128 stands for zero in the data rows.
Here are some points, one per row:
[138 121 137  90 132 114 125 146 167 146 168 136  83 152 103 140  56 157
 161 148 161 159 115 142 116 114 161  62 139 116  85 104]
[150  96 139 127 119 124  63 159 126 108  88 140 112  85 139 124 101  97
 168 163 156  89 174  77 159 181 133 142 123 178  93 155]
[139 119 124 188 125 152 168 126 111 137  88 111 147 161  80 142 134 136
 118 108  89 154 142 165 146 113 159 165 157 137 144 147]
[120  94 126 106 108 101 127 165 155 138  90 127 111 132 142 145 182 130
 125 112  91 110 124  68 104 130 141 134 111 112 112 157]
[127  73 221  83 186 154  88  75 135 152  88  78 109 189 162  74 120 109
 218 181 109 137 126  61 155 229  49 152  78  81 192  25]
[142 126  81 152 120 107 110 207 113 117  96 107  96  96 121 113 107 121
 139 136  58 145 149 111 132 162 175 160  82 220 120 158]
[128 138 176 124 178 121 192  21 100 130 171 178 172 144 124 108 118 165
 189 112 194 136  96 231 155  59 123 121 142  90 142 108]
[117 156 142 117 136 130 143 123  89 113 137  99 102 144 192 103  77 165
 103  64 160  89 144 108 168 157 138  91 132 124  28 117]
[115 169 153 115 111 138  91 149 163 122 138 161 101 143 145 115 113 149
 166 154 136 106  93 125 123  92 110  87  97 101 128 102]
[141 181  88 167 102 105  94 170 149  94  69  53 127 102 115 149 141 169
 139 144 151 118  99  91  89 105 159  86 111 199  80 110]
[ 89 153 189 119 133 133  57  71 146 134 125 134  79 159 160  98 131 169
 190 119 157 112 101 110 166 114  97 143 116  79 117 100]
[130  97 142 130 135 165 164 153 147 111 123 154 116 119 114  72  90 115
 117 141 142 171 120 131 118 144 113 171 138 106 114 103]
[118 144 162 172  80  84 150 141  91 122  35 106 234 111 121  73 152  65
 118 165 121  93 111 192 134  51 116 176 134 225  73 188]
[ 93 127 178 207 146 120 171  80 169 157 132 135 209 133 110 115 126  86
 145 114 126 100 123 181 144  63 173 195 181 111 128 122]
[138 136  83 129  75 169 174 121 125 157 179 148 117 166 169 141 102 132
 112 143  90 155 139 187 107 104 174 113 123 124 171 141]
[124 136 163 142  91 116 134 113 127 148 109  97 189 152 136 118 140 125
 122 191 136 129  77 133 141 108 109 142 137 150 103 136]
[134 171 125  97 171 151  62 129 147 143 220 183  69 138  94 128 125 145
 164  71 177 128 135 133 113 178 122  62  88  37 118  96]
[165 138 136 159 159 167 129  96 182 112 140  85  38 161 142 129  77 176
 186  71 138 157 157  95 119 165 157 106 119 116  85  66]
[122 118 145  82 157 135 136 111  96 152 158 146  98  92 142 127 177  94
 127 139 110 105 169  70 159 147  91 104 126 104 167 138]
[158 134 131 134 151 151 158  54 137 157 184 171 128 152  71 125  99 168
  92  60 174 155 114 192 142  75 166  97 169  22 171  99]
[ 88 119 123 141 126  58 128 151  77 154  82 129 227  79 146 143 146  75
 110 162 135  98 107 167 136  71 130 126 128 168 138 144]
[153 120 107 135 153 119 177 103  84 119 157 134 151 114  92 146 156 105
  70 106 165 216 150 147 143 156  91 134 167 104 183 117]
[136 101 132  90 111  90 112 157 136 115  50  89 139 132 112  80 124 120
 116 160 117 117 113  76 100 168  84 128 119 166  95 119]
[128 139 137 105 145 140  76 126 146 121 177 134  68 108 143 111 125 142
 175 141 164 128 101 136 129 108 102 101  72  84 119 118]
[120 140 161 114  96 119  95 135  95  99 140 191 124  91 166 123  99  61
 126 109 115  64 153 152 184 131 128 122 144 165 144 196]
[188 100 109 139 136 110 174 171 194  94 159 132 101 127 109 118  73 176
  74 141 122 137 103 164 135 119 225 109 137 109 103 104]
[120 108 127 131 162 129 179  66 102 164 146 155 202 161 112 120 130  96
 108 139 115 140 136 125 156 133 106 114 161  82 157 126]
[166 146 127 128 128 198 167 116 162 159 245 144  96 185 184 162  94  85
 150 169  92 114 123 169 120 111 142  62 132  43 161  96]
[123 121 163 111 147  94  68 176 180 144  93  80 134 169 164 122 104 121
 170 240 140  86 110  91 145 129 152 125  77 195 125 117]
[116  94 161 116  84 114  80 167 192 101 134 106 131 142 186 136 101 106
 144 148 120  87 117  77 184 158 185 129  92 161  98 164]
[139 106 151  75 163 151 183 104 110 136 143 109 114 145 134 140 110 125
 144 154 100 197 129 120 133 159  92 146 157  68 134  47]
[158 206  50 150  74 151 119 159 169  93 196 168  71 108 128 211  78 149
  94  83  96  92 160 144  80 110 240  57 178 107 155 137]
[127  98 151  81 156 107  85 192 132 141 117 142  45  86 179 152  95 119
 167 195 137  98 121  23 112 163 151 149  86 132 109 134]
[137 184  92 210 111  91 119 138 116  82  91  87 188 114 110 114 145 157
  79  62 129 134 146 151 132 121 115 170 156 177  77 167]
[123 104 122 139 150 127 162  54  87 123 142 124 141 116 144 114 161 127
 118  81  89 176 163 145 135 137  73 165 149  82 152  88]
[154  94 134 155 105 162 188 133  91 123  95 134 144 152 148 137  79 129
 142 179  96 157 134 161 132 148 159 123 151 164 175 130]
[121 103 142  98  97  69  92 150 117  86  86 111 130  91 150 127 133 104
 128 153 133  86 132  94 129 138 104 134  94 207 121 169]
[136  79 146  97 153 127  85  88  86 116  93  88 126  97 130 125 162 135
 102 143 138 177 120  97 177 177  46 156 110 147 173 116]
[105 129 111 115 108  86  66 224 171 146  85 119 119 105 137 125 133 141
 146 179 120 108 124  36 113 159 182 138 104 211  59 136]
[169 121 112 105 128 155 127 165 111 116 194 171  94 137 124 158 113 110
 153 167 119 146 131 107 131 135 111  95 121  84 185 129]
[ 85 102 158 176 109 105  96 149 104 131  35  97 209 119 154  86 153  73
 162 157 127  76 148 108 151 166  91 203  82 193 118 155]
[125 103 161 153 136 137 155  96  95 126 133 118 188  93 108 122 107  99
 106 106 169 138 136 161 150 131 127 191 144 122 107 124]
[146 142  81 187  51 121 149 200 167 145 121 120 155 124 164 169 162 133
  98 130  73 123 130 160  81  79 213 152 137 154 139 148]
[160 191 115 174  89 186 144  95 139 106 159 130 110 171 168 133 122 118
 160  55  96 143 154 159 116  82 150  49 153 120 127 136]
[168 120  89 149 101 149 167 136 130 136 119 125 118 146  94 126 127 124
 105  74  75 167 173 117  99 159 122 146 167  97 133 100]
[122  75 199 125 135  95 138 112 132 124 111 147 167 109 123 114 140  83
 121 105 100  79 127 183 195 102 162 190 138 125 119 169]
[113 146 121 144 106 104  97 151 135 141  54  33 105 140 128 106 142 168
 163 127  53 151 180  25 110 186  74 173  91 191 100 118]
[130 148 120  91 162 128 126  95 157 132 132 144  88 126 141 102 115 147
 147 111 131 130 144  74 106 176  93 121 109 109 128 107]
[111 140 111 112  76 148 115 158 158 120 133 145 110 119 162 155 126 100
 134 202  99 105 126 114 119 132 152 146 117 180 161 175]
[128 122 167 178 129 145 127 117 128 161 147 156 156 139 169  91  59 100
 132  91 112  95 156 138 175 128 163 120 156 102  93 130]
[150 116 115  70 146 140 130 160 179 137 189 218  61 108 112 167 120 123
 134 135 194 144 106 101 120 170 114 101 129  63 190 103]
[134 108 165 119 103 130 117 134 111 137 136 126 146 144 142 131  73  87
 103 180 120  94 129 155 164 149 158 133 106 148  72 125]
[145 138 103 123 132 138 120 157 105 125 134 159 148 124  69 129 125 155
 155 151 176 154 118  99 102 121 144 101 148 156 116 147]
[132 107 162  46 208 170  61  78  81  97 150  94   0 150 170 122 122 161
 143  94 164 125 149  42 123 239  83  65  79  68 113  85]
[144 147 126 140  95 131 165 111 136  76 128 140 176 168 138 147 180 174
 106  86 113 157 107 155 113  57 155 147 158  99 199 110]
[144 106 144 122 127 139 122 100 135 128 119 113  90 142 168 104 191 152
 157 149 111 155 155  86 105 185 114 118  87 159 169  92]
[129 137 128  76 145 211 118  72 104 133 166 158 103 145 141 114 102  97
 132  88  90 166 185 136 123 192  70 114 144  72 162 114]
[140 174  75 102  74 131 193 161 124 133 135 151 113 142 180 194 152 158
  84  96  73 169 142 133  60 104 141 112 159 111 136 179]
[125  86 198  76 178 141 117  86 124 170 173 173  50 193 123 107  99 173
 173 113 166 140 126  75 147 150 124  82  96  52 122  69]
[129 184 151 118 111 126 103 102 137 107 148 129 104 155 149  94 146 105
 119  81 102 140 150 123 133 172  93 131 138 113 130 119]
[151 139  90 181 115 103 161 102 123  86  98 102 199 134  75 118 123 160
  60  87 125 165 136 185 133 102 148 115 187 151 119 142]
[119 148 115 147 113 168 193 121 108 131 162 153 144 162 133 127 139  81
  74  91  86 126 182 184 123 146 141 155 197  99 174 133]
[110 135  70 127 131  59  60 163  95  98  41  90 140  70  96 112 165 114
 151 145 119 133 140  68 107 194  32 200  86 223  87 162]
[111 137 105 146 128 135 150 158 108 131 114 148 183  94  78 115 155 113
 133 165  91 176 102 137 113 121  92 160 122 152 140 116]
[153 149 127 118 131 161 176  91 129 113 139 137 136 173 160 116 127 143
 155  30  94 139 125 119 142 106 131 119 139  58 106 101]
[128 189 138 141 157 117 164  57 116 119 158  77 146 165 143 114 158 122
 134  69 131 161 139 138 117 134  52 149 133  91 174  98]
There is one direction along which these points spread out most. Take the direction at right angles to it along which they spread out most. Go by this last direction. How far along it is each point below, from 0 to 99? 50 is the average, and the first point above lies past it. One standard deviation of the points above along it is 16.
[111 140 111 112  76 148 115 158 158 120 133 145 110 119 162 155 126 100
 134 202  99 105 126 114 119 132 152 146 117 180 161 175] -> 50
[136  79 146  97 153 127  85  88  86 116  93  88 126  97 130 125 162 135
 102 143 138 177 120  97 177 177  46 156 110 147 173 116] -> 64
[153 149 127 118 131 161 176  91 129 113 139 137 136 173 160 116 127 143
 155  30  94 139 125 119 142 106 131 119 139  58 106 101] -> 44
[116  94 161 116  84 114  80 167 192 101 134 106 131 142 186 136 101 106
 144 148 120  87 117  77 184 158 185 129  92 161  98 164] -> 60
[169 121 112 105 128 155 127 165 111 116 194 171  94 137 124 158 113 110
 153 167 119 146 131 107 131 135 111  95 121  84 185 129] -> 56
[120 140 161 114  96 119  95 135  95  99 140 191 124  91 166 123  99  61
 126 109 115  64 153 152 184 131 128 122 144 165 144 196] -> 45
[158 134 131 134 151 151 158  54 137 157 184 171 128 152  71 125  99 168
  92  60 174 155 114 192 142  75 166  97 169  22 171  99] -> 32
[129 184 151 118 111 126 103 102 137 107 148 129 104 155 149  94 146 105
 119  81 102 140 150 123 133 172  93 131 138 113 130 119] -> 54
[129 137 128  76 145 211 118  72 104 133 166 158 103 145 141 114 102  97
 132  88  90 166 185 136 123 192  70 114 144  72 162 114] -> 58
[128 139 137 105 145 140  76 126 146 121 177 134  68 108 143 111 125 142
 175 141 164 128 101 136 129 108 102 101  72  84 119 118] -> 65
[142 126  81 152 120 107 110 207 113 117  96 107  96  96 121 113 107 121
 139 136  58 145 149 111 132 162 175 160  82 220 120 158] -> 51
